[142 135 141 123 120 134]  z416
[210 106 211 110  60 133]  z455
[121 146 113 136 134 119]  z746
[142 118 141 123 120 134]  z755
where: [133] : z455, 5
where: [211] : z455, 2
order: [120 123 134 135 141 142] : z416
where: [210] : z455, 0

[155 100  77 159 193  58 102 148  86  97 164 101  40 111 124 130 115  56
 114 121 188 201 168 141  88  68]  z9
[142 106  72 157 193  59 110 140  67 106 163 109  30 113 109 133 112  57
 128 125 188 184 182 130  70  51]  z445
[142 173 200 168 151 174 150  49 155 158 152  89 127  99  74 141  32  75
 192  83 106 179 176  52 137 128]  z691
[123 126 111 131 141 114 128 126 102 129 130 129 100 126 115 133 125 115
 134 130 139 128 149 123 105 102]  z689
[161 101 133 157 145 110  99 151 189  89 162  95 143 117 163 110 126 106
  85 105 152 201  87 153 187 164]  z993
[ 89 151 168  83  49 173 152  99 179 158  74 155 200 140 128 127 137 174
 150 142  52  32  75 106 176 192]  z906
[ 97 145 136 109 107 151 147 109 106 154 104 151 139 137 108 135 133 154
 154 141 103  81 139 106 110 123]  z267
[150 127 162 128 101 158 122 140 190 117 129 118 190 131 161 113 135 156
 104 116 108 136  76 150 188 188]  z941
[105 123  70 138 180  75 127 119  40 132 138 132  26 120 138 137 117  74
 154 142 171 135 185 106  43  38]  z713
where: [95] : z993, 11
order: [192 176 106  75  32  52 142 150 174 137 127 128 140 200 155  74 158 179
  99 152 173  49  83 168 151  89] : z906
where: [148] : z9, 7
order: [ 40  56  58  68  77  86  88  97 100 101 102 111 114 115 121 124 130 141
 148 155 159 164 168 188 193 201] : z9

[181 128 156 120 162 143 145  55 221 124 128 122 152 147 184 114 120 130
 151] -> z264
[113 143 122 131 215 122  95 176 129 121 172 103 145 197 122  74 168 129
 186] -> z600
[114 128  94 107 124 132  59 175 109 154 115 154 121  68 129 104  41 158
  79] -> z666
[ 77 151 174 120 162  86 157 175 125 124  91  62 182 130 198 150 137 135
 149] -> z935
[ 71 125 128 133 162  57 106 191  68 124 121  94 117  89 114 102 124 129
 140] -> z635
[ 59 187 156  87 194 122 117 175 129 143 140  68 160 130 126 114 118 125
 153] -> z926
[105 153 156 120 162 135 164 128 170  94 138  38 158 130 165 134  76 161
 149] -> z211
[103 158 169 120 171 147 156 119 175  98 128  41 158 139 165 126  72 157
 149] -> z466
[154 175 158  41 129  79  94 104 115 114  68 107  59 132 154 125 109 121
 128] -> z932
order: [158  79 114 128  94 107 124 132  59 175 109 154 115 154 121  68 129 104
  41] : z666
where: [171] : z466, 4
order: [128 121 109 125 154 132  59 107  68 114 115 104  94  79 129  41 158 175
 154] : z932

[121 133 135 142 114 139 123 119 140 127 125 124 136 118 129 133 130 130
 130 118 126 131 143 132 124 125 131] = z327
[126 118 133 124 130 125 118 130 131 130 135 124 130 132 114 135 131 143
 127 125 133 139 140 119 142 121 123] = z772
[135 142 118 133 125 127 123 126 130 114 119 124 136 143 118 139 131 125
 124 130 121 132 133 131 130 130 140] = z613
[115 119 125 130 123 121 139 140 118 135 125 135 130 118 143 131 124 131
 133 127 130 142 132 124 126 130 133] = z683
order: [123 121 142 119 140 139 133 125 127 143 131 135 114 132 130 124 135 130
 131 130 118 125 130 124 133 118 126] : z772
find: [126 118 133 124 130 125 118 130 131 130 135 124 130 132 114 135 131 143
 127 125 133 139 140 119 142 121 123] : z772
order: [125 139 130 130 121 131 131 124 133 135 114 124 135 143 140 125 142 130
 123 118 130 127 119 132 133 126 118] : z772
order: [139 118 131 119 142 127 130 133 135 126 132 124 143 131 125 135 125 124
 133 123 130 130 118 114 130 121 140] : z772
order: [131 130 131 127 119 125 130 140 118 135 124 118 130 132 130 125 139 133
 126 142 123 114 136 124 121 133 143] : z613
order: [114 118 118 119 121 123 124 124 125 125 126 127 130 130 130 130 131 131
 132 133 133 135 135 139 140 142 143] : z772

[ 96  93 115 196 114]  z6
[165  93  58 109  80]  z672
[213  65 214 110  81]  z961
[ 94 165 109 141  80]  z974
[139 154 236  52  76]  z256
[167  87 198  56  87]  z16
[137  65 214 110  79]  z586
[185 178 197 217 177]  z247
[178 197 218 185 177]  z787
[157 203 201 120  79]  z971
order: [ 65 110 214  79 137] : z586
where: [139] : z256, 0
where: [137] : z586, 0
order: [177 185 178 197 217] : z247
where: [154] : z256, 1
order: [177 185 218 197 178] : z787

[ 46  80  46  55 163  60] : z360
[ 46  55 163  80  47  60] : z163
[26 60 19 41 73 63] : z258
where: [41] : z258, 3
where: [26] : z258, 0
where: [19] : z258, 2
where: [73] : z258, 4
find: [ 46  55 163  80  47  60] : z163
find: [ 46  80  46  55 163  60] : z360
order: [ 80  60  55  46  46 163] : z360

[153  30 218  49 207 105 226 169 168  68] = z71
[ 45 102 131 225 110 127 190 132  27 115] = z565
[ 68 218 105  30 226 207  49 153 168 168] = z468
[207 226 105 153  49  68  30 168 219 168] = z690
where: [190] : z565, 6
order: [168  68 219 207 153 226 168  49 105  30] : z690
where: [127] : z565, 5
order: [ 30  49  68 105 153 168 169 207 218 226] : z71
where: [132] : z565, 7
order: [ 68 105 226  30 218  49 207 168 168 153] : z468
order: [ 30  49  68 105 153 168 168 207 218 226] : z468

[128 127 122 131 127 121 128 114 129 131 132 129]  z30
[128 124 131 132 127 126 128 112 124 133 133 122]  z245
[132 133 128 124 133 125 127 131 122 129 124 112]  z482
[128 127 122 131 129 121 128 114 129 131 132 129]  z191
[127 131 147 114 131 139 129 203 134 111 110 141]  z915
[125 128 131 133 128 132 124 112 124 122 127 133]  z973
order: [131 132 122 133 112 133 126 124 128 128 127 124] : z245
find: [128 127 122 131 127 121 128 114 129 131 132 129] : z30
order: [122 127 133 125 128 131 133 128 132 124 112 124] : z973
find: [125 128 131 133 128 132 124 112 124 122 127 133] : z973

[153 182  86 123  90 178 110 145 140 147 107 109 175 133 108 169 131 129
 103 129 125  84  96 112 174  86 136 146 121 149 134  90  53 157  90 117
  96 155  90 131 157 121 106 146 155 174 151]  z96
[ 66 171 183 148 138  95 170 143 144 122 134  87 119 105 158 137 125 115
 171 140 137 147 161  92 119 141  88  92 125 146  90 117 152 143  90 159
 121 135 101 128 172 125  99 124 208 108 129]  z514
[156 137  77 119  89  97 151 103  95 117 104 157 137 141 119 169 125 107
 133  91 114 107 108 127 146 142 144  86  83 142 138  98 143 101  45 135
 124 120 181  52 175 185 161  79 138 148 137]  z676
[ 85 116  78 118 134 158  97  74 142 142 106 180 103 124 103 117 104 145
 135 157 128 135 167 112 122 121 123 126  88 118 135  78 118 103  94  95
 105 117 172 149 138 142 176 173 101  99  61]  z154
[139 148 131 159  98  93 109 155 138  97 146 180 135 143 143 126 127 162
 177 145 182 157  82 108 159  83  97  85 131 162  74  67 105  46  82 159
 164 150 179 186  96 115 140 103  94 135  67]  z113
[140 146 180 166 125 136 163  78 107  57 116 158 183 128 158 101 133  97
 146 117 159  87 129 126 185 114 152  83  96 120 102 155  99  74 134 116
 158  75 151 166 183  81 197 142  81 178 107]  z681
[118  99 167  78  88  61  95 128 103 104 123  97  94 158 112 135 180 101
  74 145 173 126 106 103 117 176 118 117 158 122 121  78  85 142 134 149
 103 116 137 124 142 105 118 135 142 172 135]  z761
[ 95  78  97 117  94 106 173 134 123 158 135 149 167 128  78 138 103 105
 172  99 118  85 104  74  61 117 126 176 122 121 112  88 103 103 180 158
 145 101 142 142 135 116 118 142 118 135 124]  z985
[ 92 148 198 180 111  97 155 163 137  72  93  92 131 121 106 172 162 127
 156 133 165 171 170 186 115 128 105 134 159 111  89 112  93 165 124 120
 179 154 130 191  83 103  92  95 118 156 125]  z848
[ 77 119  79  89 141 148 157  97 107 101 133 137 138  98 146 185 144 181
 103 117 119 124 156 127 120 137 137 114 142 107  95 141  52 151 138 135
 169  45 175 125 143  86  83 161 104  91 108]  z348
order: [ 78 118 103  94  95 105 117 172 149 138 142 176 173 101  99  61  85 116
  78 118 134 158  97  74 142 142 106 180 103 124 103 117 104 145 135 157
 128 135 167 112 122 121 123 126  88 118 135] : z154
where: [130] : z848, 38
order: [ 45  52  77  79  83  86  89  91  95  97  98 101 103 104 107 107 108 114
 117 119 119 120 124 125 127 133 135 137 137 137 138 138 141 141 142 143
 144 146 148 151 156 157 161 169 175 181 185] : z348
order: [ 61  74  78  78  85  88  94  95  97  99 101 103 103 103 104 105 106 112
 116 117 117 118 118 118 121 122 123 124 126 128 134 135 135 135 138 142
 142 142 145 149 158 158 167 172 173 176 180] : z985
find: [ 66 171 183 148 138  95 170 143 144 122 134  87 119 105 158 137 125 115
 171 140 137 147 161  92 119 141  88  92 125 146  90 117 152 143  90 159
 121 135 101 128 172 125  99 124 208 108 129] : z514

[135 147 116 116 132 125 114 103 108 133 130 127 131 136 120 117 124 134
 140 114] : z260
[122 149  90 119 153 116  92 110 126  86 202 155 188 127 128 151 220  97
 148 105] : z719
[127 124 117 118 134 124 124 118 129 130 124 118 134 110 124 124 128 162
 147 123] : z234
[143 117 127 116 135 132 132 119 138 131 129 127 131 133 120 119 125 119
 120 120] : z34
[135 147 116 116 132 125 114 103 108 133 130 127 131 136 120 117 124 134
 140 123] : z97
[132  90 155 107 128 124 145 122 164 127 120 146 113 133 125 126 128 119
 142 147] : z261
[132 100 142  79 131 122 124 118 126 148 129 123 125 141 159 119 116 128
 141 151] : z536
where: [79] : z536, 3
find: [143 117 127 116 135 132 132 119 138 131 129 127 131 133 120 119 125 119
 120 120] : z34

[127  87 112 136 132 146 179  89 138 147 140 145 129 122 147 127 121 126
 140 129] -> z910
[138 124 135 145 136 137 129 104 140 131 120  70 141 112 142 143 131 106
 120 118] -> z459
[122  98 158 116 105 121  97  35 122 105 144 193 129 121 124 154 114 160
 108 146] -> z280
[134 152 122 140 123 125  72 177 130 100  98  24 134 125 140 102 140 103
 105 173] -> z601
[131 118 137 132 110 121 162  98 155 133 193 203  95 126 132 126 130 141
 147 132] -> z963
[120 110 125 126 125 145 132 224 153 140 115 110  67 119 132 134 146 106
 202 150] -> z218
[141 122 114 130 149 144  69  43 131 160  79  30 121 168 106 137 127  97
 172 136] -> z239
[106 120 141 140 118 135 145 137 124 136 143 132 120 129 138 104 142 112
 131  70] -> z12
[105 145 142 117 140 163 136 166 133 166 118 122  90 130 129 113 110 169
 122 136] -> z551
[107 150 149 124 125 163 173 213 139 129 117 160 135 122 134 139 132 182
 160 144] -> z862
[117 152 122 140 123 125  72 177 130 100  98  24 134 125 140 102 140 103
 105 173] -> z228
[133 108 122 140 132  68  83 144 124 126 129 114 106 125 122 139 112 163
  44 147] -> z573
find: [138 124 135 145 136 137 129 104 140 131 120  70 141 112 142 143 131 106
 120 118] : z459
order: [ 70 104 106 112 118 120 120 124 129 131 131 135 136 137 138 140 141 142
 143 145] : z459
where: [35] : z280, 7
order: [ 95  98 110 118 121 126 126 130 131 132 132 132 133 137 141 147 155 162
 193 203] : z963

[138 110 183 132  83 179 118  86 116 147 111 112  95  78  95 173 114  94
 144 156 124  91  73 148 145 120 116 147 127  80 119 118  64  71  58 153
  98 115 112 101 149  70 120 135 146]  z477
[ 99 103 111 134  81 155  91  77 110 134  54 170 169  83 146 118 102 129
  72 182 112 132  57 133 144 101 130  47 134 172  77  84 189  96 146 133
  72 117 122 160 119 131 148 119 130]  z917
[124 126 112  95  95 122 123 113  85 107 211  64 134  79 105 114 169 131
 133 118 121 135 205 136 111 163 103 102 119 138 125  83 138 132 148  86
 170 120 127 105 132 138 184  97 126]  z549
[130  86 139 131 140 145 120 102 104 103  94 157  80 148 145  77 122 127
  82  80 140  89 170 161 177 131 118 109 143 167 167  80 167 122 101  53
 141 129 150 141 134 168 177 146  56]  z61
[ 57  86 182 185 123 216 179  80 167 203 149 154 124 126 152 105 218 125
 110 156 127 101 130  86 105 147  89 171  97 113 152  81 127 124 145 139
 149 113  64 128 142 129 172 180  83]  z447
[132 136 133 156 106 164 155 126 195 100 189 154 127 149 130 135  80 117
  92  86 122  70  99 145  99  78  91 141 133 112  75  49  74 124 152  86
  95 112 109 119 184 140 158 148 175]  z810
[134 117 105  86 121 130 166 111 101 174 110 189 128 116  57  94 174 136
  74 130 117 141  77 120 123 181 122 142 141 142  87 118 160 156 138 119
 121 132 119 134 109 151  54 132  80]  z564
[101 174 142 120 160  57 119 130 117 166 132 134 136 111 132  74 142 174
 130 181 123 151  94 117 141  87 109 121 138 141 116 121 157 110 122 118
  77 119 128  54 105  86  80 134 189]  z434
[125 137 142 127 145 108 155 138 114  70  97  90 160 186 152 119 156  89
 197  97 117 101 123 116  82 138 121 150 105 142 146 102 160 180 158 177
 135 115  55 122  69 153 129  67 138]  z558
order: [138  67 129 153  69 122  55 115 135 177 158 180 160 102 146 142 105 150
 121 138  82 116 123 101 117  97 197  89 156 119 152 186 160  90  97  70
 114 138 155 108 145 127 142 137 125] : z558
where: [85] : z549, 8
order: [ 55  67  69  70  82  89  90  97  97 101 102 105 108 114 115 116 117 119
 121 122 123 125 127 129 135 137 138 138 138 142 142 145 146 150 152 153
 155 156 158 160 160 177 180 186 197] : z558
order: [ 54  57  74  77  80  86  87  94 101 105 109 110 111 116 117 117 118 119
 119 120 121 121 122 123 128 130 130 132 132 134 134 136 138 141 141 142
 142 151 157 160 166 174 174 181 189] : z434
where: [171] : z447, 27

[141  71 112  98 140 142 100 129  36  69  59] -> z546
[ 71 142  59 100 140  99  69  36 112 141 129] -> z704
[110  69 144  99  69 145  27 119  70 121 124] -> z598
[ 99  59 129 101  69 141  36 112  71 140 143] -> z389
[140 112 140  71  36  59  69 101  99 143 129] -> z859
[ 80  85  66 134  60 109 166 104 135 201 209] -> z130
[ 80  49  98 109  82 129  71 103  85 174 180] -> z922
order: [112 141 129  71 142  59 100 140  99  69  36] : z704
order: [ 71 140 143  99  59 129 101  69 141  36 112] : z389
where: [144] : z598, 2
order: [ 60  66  80  85 104 109 134 135 166 201 209] : z130
where: [49] : z922, 1
order: [143 140  71 112  36 141  69 101 129  59  99] : z389

[ 98 157 128 107  69 120 115 168 157 101  85  94 114 116  66] -> z820
[ 85 157  98 114  69 101 116 107 157 121 115  94 168 128  66] -> z133
[142 104 127  69  99 132 154 139  81  93 137  88  57  94 125] -> z652
[119  85  91 101 158 156 123 151 122 116 143 109  91 112 110] -> z532
[161 156  88 135  81 144 170 159 169  93 116 101 122  52  44] -> z329
[147 170  44 138  79  99 111 109 100  88  83  85 138 144 150] -> z76
[170  88 116 101 161 135 156  93  81  52  44 144 122 159 169] -> z898
[175  90 162 156 110 174 197 149 158 152 108 173 129 157  69] -> z527
[ 93 169 135  81 101  52 170 116 144  44  87 161 122 156 159] -> z647
order: [ 44  52  81  87  93 101 116 122 135 144 156 159 161 169 170] : z647
where: [162] : z527, 2
order: [ 66  69  85  94  98 101 107 114 115 116 120 128 157 157 168] : z820
where: [152] : z527, 9
where: [121] : z133, 9
order: [122 156 159  93 169 135  81 101  52 170 116 144  44  87 161] : z647

